One turning vector, and how many ticks it has turned
The counts run from 0 to 235.
[129 146 139 109 177 160 136 113 160 171 136 132 126 151 129 164 139 145
 102 141 141 115  92 118  95 189  66 151 126 108 112 166  97 127 138 112] => 18
[ 98 112 128 155 165 119 159  73 152 121 131 199 101 128  88 147 119 127
 113 129  97 104 145 130  68 101 128 145 162 132 141 127 140  99 157 111] => 188
[195 162 148 120 116 139 128 106 148 119 105 152 154 179 144 108 130 154
 164 166 124 117 129 118 123 151 123 103 114 121 119 166 149  73  99 135] => 118
[114 137 138  92 109 120  90  83 114 121 130 159  85 112  72 112 113  92
  76 149 149 119 167 103 130 129 141 187 170 129 116 116 130 135 141 130] => 64
[ 95 130 147 123 142 110 126  77 154 146 153 160  89 146  97 141 143 128
  68 127 130 111 125 129  73 137 118 194 162 112 124 157 119 141 164 148] => 179
[104 129 124  89 126 113  74 121 102  99 150 160 116 106  89 138 102  69
 160 128 143 130 168 113 180 137 126 150 169 166 134  90 119 137 110 152] => 216
[154  89  85 131 131 163 144 151 180  77  96 137 138 155 106 108  87 125
 124 132  95  88 166 122 144 105 115  87 141 154 129 115 141 114 140 105] => 82
[106 136 172 109 142 117 149  63 105 150 140 162 177 167 121 183 138 116
 106 133 122 139 102  99 123 146 143 171 101 101 148 159 113 120 119  99] => 14
[126 121 208  75 164 115 101 110 106 112 106 108 144 114 139 115 132 135
 128  98  83 157  84 118 147 168 104 122  91 121 164 136  94 165 128 133] => 136
[ 69 110 102 121  96 125  90  87  66 143 157 144 126 141  88 134 121 116
  87 132 157 126 136 152 105 144 151 138 165 131 134 121 164 106 146 109] => 49
[113 137 162 115 126 113 102 112 130 132 104 172  88  93  71 117 105  82
  95 139 128 122 183  92 161 111 140 171 170 137 121 105 141 145 144 127] => 65
[123 117 156  84 170 139 119 116 142 163 139 132 129 150 119 172 142 127
  89 121 146 133  82 106 119 192  96 172 115 119 120 156  89 161 137 115] => 19
[107 119  97 134 175 148 109 117 122 108 148 194  99  76  83 122 111 100
 165 123 122 118 162 126 100  96  76 134 156 176 118 104 132 100 140 126] => 203
[149 125 109 104 132 165 120 147 155  73  95 163 119  99 122  73 105  96
 142 120 138  93 156 114  98  85 111 118 129 187 112 132  92 118 133 148] => 88
[ 99  72  81 104 141 131  95  96 117 124 171 153 131 123  69 137 116 146
  91 122 170 114 141 102  94 130 127 121 145 135 134 103 123 130 153  93] => 200
[ 90 151 177 116 175 146 105 136  81 164 111 155 168  98 127 105 132 132
 138  88 131 139  82 114  92 102 103 127  70 127 134 150 101 143 149 128] => 145
[179 168 147  99 138 108  76 177 154 135  90 147 127 137 132 106 136 153
 171 143 168 141 163 129 179 149 106 104 126 135 111 133 128  96 112 163] => 111
[122  78 135 107 130 127 131 139 129  73  79 163 143 108 117 115  97  81
  99 116 109 101 163  87 164  80 147 139 148 185 134 110 136 146 137 122] => 80
[ 73 123 148 120 163 152 134  74 121 144 150 169 125 130  96 145 131 114
  87 106 131 122  96 155  65 156 116 146 127 115 145 157  91 119 140  98] => 28
[152 166 139 113 130 150 102 125 130 135 114 190 124 125 102 118 105  82
 141 160 190 100 173  90 156 123 138 150 142 157  91 147 119  99 123 125] => 225
[150 123 113 133 125 163 128 113 151 126  93 168 122 128  75  98  90 118
  90 153 154  79 166  79 125  88 138 133 147 145  89 141 126 121 145 100] => 74
[ 95 140  99 147 133 125 115 140 119 179 119 112 168 202 118 157 107 142
 118 129  81 137 116 165 131 153  87 126 126 105 135 139 186 111 138 152] => 162
[124 136 156 103 153  74 101 101  85 119 128 138 196 150 140 156 148 118
 160 132  95 154 118 108 147 121 124 146  94 114 156 119 154 118 107 155] => 0
[162 134 171  86 155 164 115 116 140 158 106  97 126 122 131  94 147 172
 119 132 135 126  78 101 108 181  86 121  94 123 120 157  94 140 142 124] => 134
[168 158 182 128 178 151 143 122 145 145  89 148 138 120 117  94 127 176
 151 124  95 135  99 129 121 147 102  98  88 102 130 146 112  98 129 117] => 132
[ 97  88 147 150 173 138 142 143 129 158 107 138 165 173 121 189 129 152
  99 122 114 125 105 135 133 181 108 120 124 119 138 154 130 123 139  52] => 25
[167 118 171  95 111 141 136  64 133  96 118 103 148 167 143 109 131 161
 124 134  90 131  91 121 114 179 131 115 105 113 163 147 114 110 126 135] => 128
[ 73 112  94 157 136 135 100 159 106 150  94 132 142 138 121 156 106 127
 120 129 112 134 150 164 151 153  83 112 169 158 145 104 201 111 139 108] => 46
[ 67 132 155 114 138 105 107 113  56 123 131 129 184 162 118 130 126 125
 123 106  86 155 102 149 118 120 128 106  90 116 171 127 133 132 134 129] => 151
[110  82 104 134 146 133 143 111 158 132 106 119 116 162 134 165 127 150
  86 151 114 112 119 107 110 151  84 165 179 154 127 147 179 144 171 120] => 184
[115 129 124 108 139 126 123  72 141 135 140 104 159 192 133 186 139 133
 116 134  90 141  94 129 120 192  90 149 120  93 147 155 124 116 120 143] => 12
[ 82  89 101 124 150 163 119 123 121 145 125 115 130 143 144 159 140 127
  91 108 120 124  93 160 104 194  69 153 146 167 134 153 131 131 144 112] => 33
[ 95 168 106 158 147 142 105 119 117 161 118 178  92 100  83 121 111 107
 131 136 129 127 165 153 109 123  97 135 169 130 102 127 179  86 143 134] => 52
[122 111 155 109 165 158 130 141  97 145  82 114 196 171 138 117 135 186
 119 126 122 126  82 109 124 147 117  87  75 132 141 152 141 129 141  95] => 140
[159 104  98 101 133 161 104 176 158  84  83 128 129 114 126  89 110 115
 125 128 166  92 155  90 127  96 103 111 132 201 113 143 104 142 137 138] => 89
[ 89 104 108 123 163 117  95 121 119 111 156 193  99  83  69 127 102 110
 144 110 114 127 156 130 108 104 107 121 154 142 146  81 113 116 143 108] => 202
[134 114 126 117 117 119 112 156 121  93 101 186 180 145 113  99 110 128
 138 124 161 111 166 121 125  77 157  83 114 171 140 121 120 109 113 117] => 95
[183 162 143  90 121 115  88 147 171 117  99 123 126 144 148 100 128 152
 173 133 133 143 139 143 161 177  95 104 141 136 128 126 111 113 107 186] => 112
[168 156 144 116 135 141  92 161 162 128 102 161 124 132  95 127  97  96
 148 150 175 110 175  93 194 137 116 139 149 143  96 135 119 108 109 124] => 226
[ 77 133 148 121 142  84 112  94 144 139 137 137 112 164 135 179 121 116
  93 119  74 153 132 155 133 149 119 177 162 110 155 129 156 141 146 165] => 172
[115 148 137 122 190 155 105 164 116 154  92 111 149 139 130 123 126 147
 156  97  86 135  86 144 119 146  50 107  91 132 139 136 132 126 147 153] => 147
